(in the rows, 128 means zero)
Turns, then the turns between two rows, first turn first; the first pair answered:
turn gupuf:
[168 158 148 123 118 104 142 132] |-> [143 113 166 100 126  96 125 136]
[139 143 143 122 113 120 153 160] |-> [136 133 146 111 113 110 151 157]
[157 158 124 136 134 133 131 118] |-> [151 126 138 108 127 106 125 106]
turn nug:
[ 77 105 132 119 121 137 105  82] |-> [ 98 135 117 138 150 159  90  83]
[160 150 155 117 141 121 127 133] |-> [159 138 145 109 125  99 131 126]
[148 131 109 142 155 127 116 147] |-> [127  97 122 119 123  98 135 141]
turn kas:
[148 125 101 155 128 143 141 163] |-> [159 134 126 142 123 144 149 169]
[132 131 116 116 115  96 131  89] |-> [131 130 147  99 110 102 135  99]
[175 197 105 161 121 158 155 130] |-> [136 162 188 120 107 183 164 159]
Then:
(two turns a pair)
[ 96 119  84 158  98 128 145 172] |-> [138 160  82 162 107 135 149 168] : nug kas
[130 103 110 122 146 101 111 119] |-> [133 139  95 151 153 131 120 133] : gupuf gupuf
[126 119 157 116  81 114 163 138] |-> [113 130 151 142  94 146 160 157] : gupuf gupuf
[117  93  89 122 150  69 108 129] |-> [172 158  88 138 161  93 119 142] : gupuf kas
[127 136 128 129  86 118 168 103] |-> [ 84 105 143 134 111 151 149 134] : gupuf gupuf
[116 135 115 155 147 170 116  77] |-> [152 136 145 114 135 137 122  59] : kas gupuf
[125 104 107 133 171 140 102 150] |-> [165 119  92 121 145  95 122 130] : nug kas
[124 139 106 146 117 132 149 147] |-> [132 142 120 134 107 127 157 146] : kas nug
[138  95 157  93 154 107  97 131] |-> [159 115 113 115 163  93  92 115] : kas kas
[ 73 127 146 139 118 150 128  82] |-> [104 168 129 155 116 150 141  74] : gupuf kas
[146 144 133  97 127  99 135 152] |-> [108 138 131 124 135 138 133 178] : kas gupuf
[108 111 190  99  93  80 111  45] |-> [ 34  89 152 165 138 155  84  95] : kas gupuf
[107  97  90 136 111  98 155 154] |-> [150 138  87 141 111  99 165 151] : gupuf kas
[133 126  98 138 127 105 131 163] |-> [139 132 139 116 116 115 143 170] : kas nug
[132 159 131 119 104 142 143 139] |-> [ 97 116 130 107 104 126 129 132] : gupuf kas
[ 98 123 127 106 107 120 134 134] |-> [116 151  98 138 132 142 124 141] : gupuf nug
[106 125 128 150 142 162 119 167] |-> [156 163 129 146 141 154 130 157] : kas kas
[126 151  96 143 150 136 118 125] |-> [ 86 112 111 131 122 126 135 135] : nug gupuf
[142 152 157 102  90  70 131  76] |-> [127 179 172 141 159 168  85 113] : kas nug
[146 137  89 175 172 131 145 177] |-> [111  97 178 109 109 104 182 161] : gupuf nug
[184 159 135 103 127 115 131 104] |-> [113  79 134  97 148 113  94 115] : gupuf kas
[170 183 117 178 142 121 132 142] |-> [137 108 189 100 117  79 129 132] : gupuf kas
[130 116 124 139 147 143 119 120] |-> [151 124 129 130 141 129 122 113] : kas gupuf
[159 119 187  68  71 100 132  95] |-> [122 139 142 152 171 207  62 124] : kas nug
[145 131  83 143 122 110 137 127] |-> [108  90 102 133 134 118 119 142] : gupuf gupuf
[112 142 129 163 130 155 128  99] |-> [ 95 126 143 152 113 145 137 100] : nug nug
[138 120 164 102 170 163 115 194] |-> [176 130  98 101 107  71 164 149] : gupuf nug
[165 144 129 116 139 133 146 147] |-> [124  93 140 101 141 126 132 148] : gupuf kas
[169 170 110 138 182 145  98 126] |-> [150 110 139  93 178 107  78 112] : gupuf gupuf
[139 147 136 101  98 127 163 138] |-> [ 99 117  83 136 110 126 145 131] : kas kas
[106 141 126 156 130 161 143 144] |-> [122 146 140 131  97 129 166 119] : gupuf nug
[ 86 154 156 156 143 198 115 128] |-> [116  97  82 130 130  74 101  80] : nug gupuf
[117 170 119 166 115 173 161 180] |-> [129 104  90 118  82  65 160 133] : nug gupuf
[132 103 145 104 138 121 118 148] |-> [144 106 125 106 140 105 116 139] : nug nug
[184 172  96 124 122 115 155 104] |-> [135 120 183  85 158 162 112 130] : gupuf nug
[ 99  90 118 175 164 175  87 145] |-> [185 180 171 146 119 172 142 136] : gupuf kas
[128 107 130 125 158 126  99 170] |-> [166 136 127 120 157 119 104 161] : kas kas
[148 156  80 145 138 126 142 130] |-> [151 134 159  86 121 118 148 136] : kas gupuf
[ 89 102 155 105  96 122 185 172] |-> [151 153  67 148 110  91 181 137] : kas kas
[158 152 145 144 119 155 148 144] |-> [139 129 163 128  99 139 162 143] : nug nug
[143 111 146 102 126 148 146 155] |-> [132 125  94 144 132 156 149 149] : kas gupuf
[114 146 109 155 122 156 137 158] |-> [157 155 115 121 101 105 148 121] : kas gupuf
[123 126 126 101 127 144 143 105] |-> [121 130 117 113 139 156 132 107] : kas nug
[117 129 141 119 146 104 111 118] |-> [121 144 126 140 155 119 110 126] : gupuf kas
[160 174 107 175 206 188  81 135] |-> [ 57  31  93 135 138  99 106 146] : nug gupuf
[111  97 143 121 127 134  99 122] |-> [165 139 129 122 127 118 107 109] : kas kas
[114 109  92 144 147 128 120 198] |-> [159 140  76 136 130  95 134 178] : nug kas
[103 122 114 156 131 147 126 145] |-> [123 126  91 151 117 113 134 127] : nug gupuf
[156 134 112 122 172 143 105 154] |-> [155 127 156  93 152 142 119 155] : gupuf kas
[126 103 170  91 131 118 123 149] |-> [106 120 110 154 154 157 113 161] : gupuf kas
[173 151  97 142 157 128 120 143] |-> [161 109 160  86 140 103 122 141] : gupuf kas
[119 108  73 146 124  83 135 114] |-> [168 143  92 129 127  80 140 112] : gupuf kas
[189 152  87 134 120  75 125 146] |-> [160  90 122  93 128  59 103 151] : gupuf kas
[120 170  86 196 190 194  88  69] |-> [164 144 102 115  82  58 162  22] : nug kas
[ 91  90  93 147 129 107 123 116] |-> [101 113 172 108  98 128 153 126] : kas nug
[127 151 120 158 115 157 137 117] |-> [118 107 121 130  96 112 139 105] : nug gupuf
[150 125  78 140 166 106  96 110] |-> [160 111 164  86 161 117 100 133] : kas gupuf
[134 140 141 134 101 144 144 133] |-> [124 134 126 142  96 142 143 126] : kas gupuf
[158 106 188  98 149 132 133 170] |-> [189 157 166 123 138 142 153 165] : gupuf gupuf
[111 107 123 143 124 128 145 169] |-> [155 142 125 139 122 120 154 158] : kas kas
[153 132  97 141 174 133 111 138] |-> [140  98  98 115 127  83 138 121] : nug kas
[162 115 110 123 178 122  73 117] |-> [167 126 148 109 180 142  80 135] : kas gupuf
[152 126 191  47 142 123  93 117] |-> [128 113  63 118 168 100  64  89] : kas kas
[120 151 176 109 114 127 122  75] |-> [ 98 159 174 135 131 169 117 104] : gupuf gupuf
[139 144 146 132 143 141 116 110] |-> [115 127 131 141 149 143 108 112] : kas kas
[110 139  87 160 157 160 129 130] |-> [149 147  93 125 112 100 162 108] : nug kas
[131 128 127 131 147 150 105 171] |-> [138 120 122 110  93  97 143 141] : gupuf nug
[145 166 100 133 121 106 145 116] |-> [ 80 119 119 130 105 115 148 122] : nug kas
[141 126 150 119 112 113 134 149] |-> [129 128 126 147 143 141 110 155] : kas nug
[ 94 123 179 121 148 169 115 123] |-> [ 94  89 146 103 106  97 134  97] : nug nug
[176 167  95 103 128 113 129  77] |-> [ 65  78 140  91 126 145 113 108] : kas kas
[116 150 172 117 159 169 139 172] |-> [139 185  89 161 144 139 151 130] : kas gupuf
[ 98 139 172 128 107 169 119 109] |-> [153 168 174 115 112 150 119 105] : nug kas
[138 107 134 100 131 130 113 126] |-> [151 144 118 129 133 155 125 134] : gupuf gupuf
[104 103 132 130 108 121 118  95] |-> [129 142 126 149 137 155 105 101] : nug kas
[128 111 119 138 148 126 110 132] |-> [145 120 111 133 137 109 118 121] : nug kas
[114  89 132 133 105  92 120 105] |-> [150 118 146 120  97  89 131 100] : kas kas
[104 115  95 136 117 130 150 144] |-> [140 144 130 110 106 130 165 147] : kas kas
[111 114 122 109 158 113  94 115] |-> [143 160 116 131 164 137 107 127] : gupuf kas
[157 124 152  97 124  93 124 126] |-> [145 139 172 110 146 141 115 149] : nug gupuf
[141 157 162 119 129 137 134  99] |-> [106 150 150 142 130 162 135 112] : kas gupuf
[103 109 134 128  87 107 184 197] |-> [130 153 127 161 140 164 154 212] : nug kas
[109  98 182  82 116 143 114 126] |-> [155 187 146 133 107 172 146 126] : gupuf gupuf
[129 142  97 155 129 133 141 109] |-> [113 143 125 154 134 160 141 122] : nug nug
[131 160 172 135  93 156 165 170] |-> [111 145  74 190 112 141 141 147] : kas kas
[151 157 154 109 131 135 127 132] |-> [129 112 150  93 133 108 115 135] : nug gupuf
[164 123 103 128 166  93 101 127] |-> [122  92 162  99 155 114 104 149] : kas kas
[130 157 146 113 132 122 107  67] |-> [ 91 140 166 121 142 160 103  97] : kas gupuf
[148 107 132 106 130 108 119 151] |-> [142 110 110 124 141 116 118 158] : gupuf nug
[111 124 184 105 108 120 159 142] |-> [147 128 120 115 106  68 158 117] : nug nug
[144 130 168  89 111 111 130  91] |-> [113 150 159 138 138 189 125 140] : gupuf gupuf
[170 158 123 135 129  97 154 153] |-> [117  96 152 118 150 111 121 177] : gupuf gupuf
[ 77 115 122 155 169 153  89 114] |-> [ 94  99 126 113  99  78 137  86] : kas nug
[147 163 155 120 140 163 134 178] |-> [163 131 171  75 120 106 131 144] : gupuf gupuf
[142  65 106  88 131  85 106 133] |-> [123  84 177  80 139 154 106 160] : kas nug
[184 149 122 100 106 128 139 124] |-> [175 149 114 120 143 163 110 139] : kas nug
